The rows below fall into families. The same turns and mirrors carry the whole set onto itself and the rows of a family onto each other. For each named row, which other rows are in its family? Write them in the order they are listed.
These 30 rows form 5 families of 6 rows each.
rez: -0.567, -2.122, -1.040, 1.480, 0.302, -0.690, 0.212, -0.661, -0.995, 0.616, 0.181, 0.744, 1.579, -0.014, 0.657, 1.382, -1.446, 1.139, -1.550, 1.236, 1.071, 0.733
Lis: 0.470, -1.789, 2.358, 0.497, 0.756, -0.465, -0.716, -0.082, -1.308, -0.651, -0.058, 0.801, 0.686, -1.514, 2.289, 0.360, -0.636, 0.347, -0.625, 0.775, 2.807, -0.141
Dovu: 0.434, -0.698, -0.675, 0.142, -1.254, -0.188, -1.364, -1.755, -0.490, 0.104, -1.199, 0.402, 0.145, 0.861, 0.854, 1.895, -0.201, 2.568, -1.450, -0.506, -0.254, 0.108
nov: 0.688, -1.582, 1.647, 0.912, 1.325, 0.148, -0.619, 0.414, -1.542, -0.481, -0.276, 1.201, 0.323, -0.819, 1.600, 0.218, -0.600, 1.195, -1.049, 1.107, 3.254, 0.124
teve: -0.409, -1.931, -1.063, 1.194, 0.337, -1.121, 0.157, -0.752, -0.483, 0.430, -0.147, 1.506, 2.219, 0.887, 0.817, 0.895, -1.980, 0.875, -1.155, 0.296, 0.966, 0.437
gipav: 1.804, -1.227, 0.085, -0.979, -2.583, -0.553, -0.375, -0.866, 0.384, 1.234, -0.133, 0.988, -1.335, 0.783, 2.943, 0.550, -0.861, 0.270, -0.461, -0.307, -1.382, -0.037
natis: 2.253, -0.047, 1.757, 0.239, -0.530, -0.549, -0.904, -0.835, -1.295, 1.043, 1.954, 2.847, -0.816, 2.083, 2.859, 0.880, -0.231, -0.624, -1.402, -0.093, 0.608, -1.407
Kod: 0.713, -0.611, -0.698, -0.350, -1.655, -0.286, -0.639, -1.171, 0.313, -0.603, -0.670, 0.619, 0.323, 1.328, 0.709, 1.508, 0.266, 2.482, -1.246, -1.053, -0.142, -0.152
palu: 0.139, -1.588, 2.203, 1.210, 1.144, -0.351, -0.865, 0.118, -1.478, -0.147, 0.362, 1.097, 0.444, -1.294, 1.612, 0.502, -0.136, 1.171, -1.363, 0.933, 2.664, -0.451
vizu: 1.430, -0.632, 0.116, -1.256, -1.690, -0.536, -0.626, -1.241, -0.109, 1.502, -0.257, 1.318, -1.213, 1.221, 2.923, 0.919, -1.241, 0.150, -0.097, -0.022, -1.499, 0.408
zaka: 0.605, -1.186, -1.136, -0.262, -1.800, -0.306, -1.046, -1.054, -0.314, 0.129, -1.459, 0.356, 0.199, 1.354, 0.990, 1.547, -0.110, 2.319, -1.423, -0.995, 0.288, 0.201
Der: 2.939, 0.343, 1.014, -0.450, -0.838, -0.739, -0.970, -0.991, -1.288, 0.759, 1.448, 2.548, -0.782, 1.838, 3.292, 1.054, -0.067, 0.101, -0.176, -0.107, 0.501, -1.612
Riv: 1.280, -0.863, 0.921, -1.451, -1.971, -0.228, -0.021, -0.687, 0.512, 0.788, 0.217, 1.366, -1.457, 0.467, 2.573, 0.509, -0.930, -0.161, -0.593, -0.406, -1.436, 0.441
gomi: 0.724, -0.813, -0.748, 0.517, -1.121, -0.196, -0.584, -0.905, 0.084, -0.046, -1.147, 0.082, 0.337, 0.905, 0.750, 1.875, 0.832, 2.547, -1.414, -0.391, -0.594, 0.101
lum: -0.074, -2.251, -0.841, 1.632, 0.396, -1.075, 0.083, -0.278, -0.917, 0.489, -0.101, 0.853, 2.164, 0.423, 0.897, 1.544, -1.129, 0.314, -1.402, 0.528, 1.198, 0.159
zos: 2.495, -0.187, 0.918, 0.264, -0.654, -0.209, 0.703, -1.157, -1.138, -0.907, 2.357, 1.257, -0.198, -0.292, 3.451, 0.853, 0.473, 0.921, -0.354, 1.737, 2.531, -0.695
vupo: 2.205, -0.464, 0.949, 0.638, -0.250, -0.117, 1.037, -0.215, -1.082, -0.238, 2.702, 1.577, -0.223, -0.981, 3.169, 0.891, 0.364, 0.360, -0.327, 1.613, 1.946, -1.041
Ton: 1.091, -0.882, 0.407, -1.265, -1.533, -0.474, -0.332, -0.860, -0.056, 1.471, -0.382, 1.469, -1.695, 0.296, 2.467, 0.709, -0.443, 0.424, -0.607, 0.099, -1.652, 1.112
duza: -0.312, -1.323, 2.050, 0.783, 1.202, 0.159, -0.569, -0.131, -0.970, -0.597, -0.674, 1.479, 0.570, -1.056, 2.066, -0.079, -0.864, 1.029, -0.722, 0.623, 2.710, 0.258
vozag: 2.898, 0.026, 1.375, -0.087, -0.898, -0.796, -1.382, -1.044, -1.656, 0.973, 1.527, 2.767, -0.904, 0.982, 3.158, 1.190, 0.072, 0.038, -0.694, -0.532, 0.256, -1.712
tuse: -0.009, -0.674, -0.482, -0.242, -1.249, -0.083, -1.050, -1.204, 0.069, 0.316, -1.540, -0.213, -0.074, 1.380, 1.076, 1.651, -0.066, 2.379, -1.199, -0.240, -0.279, 0.532
Vef: 0.153, -2.315, -0.917, 1.290, 0.166, -1.010, 0.377, -0.449, -0.776, 0.642, -0.460, 0.611, 1.798, 0.472, 0.964, 0.951, -1.992, 1.540, -1.443, 0.694, 1.431, 0.822
naro: 1.890, 0.148, 1.241, 0.949, -0.027, 0.472, 1.270, -0.734, -0.678, -0.723, 2.403, 1.306, -0.120, 0.108, 3.280, 0.609, 0.301, 1.032, -0.699, 1.827, 2.371, -0.849
dap: 2.811, -0.458, 1.221, 0.127, -0.870, -0.366, -1.318, -0.488, -1.201, 0.980, 1.452, 2.668, -1.447, 1.700, 3.001, 0.597, 0.177, -0.469, -0.787, 0.126, 0.586, -1.754
bavo: 2.691, -0.229, 1.050, -0.143, -0.691, -1.322, -1.182, -1.498, -1.734, 1.379, 1.716, 2.997, -0.906, 1.859, 3.016, 0.894, -0.361, 0.073, -1.101, 0.290, 0.243, -0.873
Bas: -0.720, -1.971, -0.725, 1.298, 0.389, -0.867, 0.290, -0.196, -0.556, 0.634, 0.070, 0.139, 1.856, 0.968, 0.592, 1.377, -1.062, 1.399, -1.469, 1.140, 1.388, 0.354
vul: 2.391, -0.262, 1.539, 0.105, -0.036, -0.242, 0.935, 0.063, -0.828, -0.463, 2.211, 1.242, -0.136, -0.491, 3.377, 0.418, 0.198, 0.622, 0.205, 1.504, 2.345, -1.185
zovod: 2.730, -0.514, 1.189, 1.145, 0.034, -0.021, 0.823, -0.122, -0.892, -0.397, 2.263, 1.295, -0.442, -0.177, 3.159, 0.108, 0.042, 0.639, -0.427, 2.111, 2.113, -1.043
meke: 0.102, -1.675, 2.083, 0.655, 1.229, -0.623, -0.568, 0.876, -1.314, -0.031, 0.327, 0.940, 0.925, -0.715, 1.659, 0.329, -0.500, 0.636, -0.882, 0.903, 3.028, -0.480
mef: 1.536, -0.746, -0.332, -1.343, -2.041, -0.379, -0.288, -1.409, -0.205, 1.163, 0.105, 1.372, -1.274, 0.192, 2.822, 1.227, -1.089, 0.080, -0.213, -0.225, -1.533, 0.425

Which other rows belong to the same family as zos? Lis, gomi, lum, Ton, bavo
Which other rows belong to the same family as Kod? teve, natis, Riv, duza, naro
Which other rows belong to the same family as Vef? nov, gipav, zaka, dap, zovod

